Each path below is one point turned by a fixed rotation once a step. After each direction that follows a path, write how fast that rotation turns it, in degrees per step (0 if it stays still).
Each turn is a multiple of 5 degrees from 10 to 175, or 0.
Each row of a path follows its step; steps can be skipped.
Path 1:
step 0: [ 0.63 -0.18  1.09  3.13  1.29  0.05 -0.95 -0.84  0.10  3.26  1.05 -3.44
  2.65  0.54 -0.65 -0.52  0.53 -1.60 -1.87  0.03  0.04  0.74 -0.28  0.25
  0.84  0.96 -4.09 -0.52]
step 1: [ 2.02 -0.46  2.60  3.51  0.62 -1.68  1.39  1.39 -2.41  1.52 -1.41 -1.38
  0.11  0.50 -3.26 -1.15  0.38  0.86  1.53  1.15  0.86 -0.11  3.05  0.25
  0.71 -0.04 -1.63  0.07]
step 2: [ 1.58 -0.71  1.97 -1.04  2.59 -1.88 -0.93  0.87 -2.53  1.25 -1.23 -1.15
  1.43 -2.07 -1.22 -1.88  0.61 -0.72  0.32 -0.05 -1.18  2.21  1.76 -1.14
 -0.80  1.81  1.75 -3.28]
step 3: [ 0.17  0.35  2.18 -1.80 -1.14 -2.20 -0.25 -2.58 -0.41  1.49  0.04  0.16
  3.11 -1.14  0.12  1.10 -2.44  1.30  2.34 -0.27  1.83 -0.02  2.58  0.19
 -1.43  0.41 -0.01 -3.48]
step 4: [ 1.82 -0.84 -0.25  1.08 -1.36 -2.11  0.72 -0.88 -1.07 -1.59  1.55 -1.40
  3.07 -1.42  1.36  1.67  0.23  1.91  0.80  3.62  0.18 -0.92 -1.23  0.89
 -1.78  0.70  2.37 -2.12]
step 5: [-0.36  0.09  2.32 -0.58 -0.26 -1.09 -1.84  0.05  0.57 -3.48 -0.48 -3.01
  3.39  0.18  0.82 -1.38 -0.91  1.53  1.33  0.74 -0.10 -1.68 -2.58 -1.56
 -1.90  0.30 -0.57  0.96]
step 6: [-1.05  1.99 -0.26 -0.25 -1.04 -0.80 -3.63  1.64 -0.29 -1.23  0.44 -2.12
  0.50 -1.82 -2.39 -0.21  1.65  1.17  1.50 -0.50  1.98 -1.81 -1.94  3.15
 -2.03  0.79 -1.21  0.31]
step 7: [ 0.11 -0.17  0.81  0.84 -0.30  1.06 -0.67  0.29  3.57  0.76 -0.81 -2.72
  1.41 -1.49 -0.87 -1.80  2.19 -1.61  2.06 -0.17 -2.36 -0.78 -1.52  3.69
  0.23 -0.83 -1.19 -1.51]
step 8: [ 1.15  2.12  2.48 -0.88 -0.87 -1.95  0.28  2.29 -0.04  0.18  0.59 -1.92
 -0.44 -1.44  0.03 -0.14 -0.22 -1.38  0.12  1.59 -2.15 -1.12  1.50  2.25
  2.83 -1.68 -3.72 -0.20]
step 9: [ 2.58  1.74  0.82 -1.59 -2.85  0.41  0.67  1.50 -1.34  0.34 -0.95 -0.18
  1.81 -1.68 -0.54 -2.57  1.86 -3.03  0.29  2.28 -0.46  1.60  2.80  0.55
 -0.02  1.10 -0.06  1.17]
step 10: [-0.26  0.30 -0.61 -2.19 -0.40  0.70 -1.93  3.23  1.39  1.27 -1.58  0.46
  2.71  0.26  0.18  0.72 -2.38 -1.41  1.24  3.59  0.26  0.77  3.34 -0.61
 -0.28  0.64  0.02 -1.91]
Speeds:
[-0.22 -0.72 -0.26 -0.12  1.56  0.24 -0.40  0.76  0.73 -0.35 -0.58 -0.75
  0.26  0.22  0.59 -0.04 -0.29 -0.29  0.24  0.50 -1.62  0.20 -0.26 -0.60
  0.42 -0.30  0.93 -0.67] : 135
[ 0.77 -0.12 -0.26 -0.04 -0.56  0.08 -1.00 -0.19  0.38  0.64 -0.57 -1.42
 -1.29 -0.03  0.43 -0.50 -0.02 -1.15 -0.21  0.44  0.95  0.06  0.10  0.00
  0.84 -0.81 -0.02  0.44] : 40
[-0.34 -0.78 -0.43 -0.54 -0.17 -0.60 -0.52  0.39  1.08  0.24  0.19  0.93
 -0.74 -0.28 -0.84 -0.46  0.13 -0.69  0.41 -0.57  0.51  0.04 -0.25 -0.33
 -1.03 -0.31 -0.32 -1.65] : 90
[-0.60  0.28 -0.07  0.07  0.09 -0.54 -0.22  0.84 -0.01 -0.34 -0.29  0.08
 -0.70  0.73 -0.50  1.05 -1.16  0.89  1.14  0.32  0.40 -0.85  1.15  0.23
  0.49 -0.93 -0.26  0.06] : 160
[ 0.79 -0.78  0.74  1.04 -0.24 -0.94  1.37  0.28  0.41 -0.42  0.26  0.40
 -0.44  0.08  0.38 -0.29  0.15  0.23 -0.60  1.06 -0.21 -0.69 -0.73 -0.56
  0.35 -0.73 -0.84 -0.19] : 100
[-0.24  1.05  0.35 -0.10 -0.64 -1.10  0.92 -0.16  0.63 -0.16 -0.84 -0.12
 -0.28 -1.10 -0.22  0.06  0.06  0.19 -0.62 -0.70 -0.50  0.95  0.78  0.11
  0.92 -0.30  0.87 -0.68] : 60
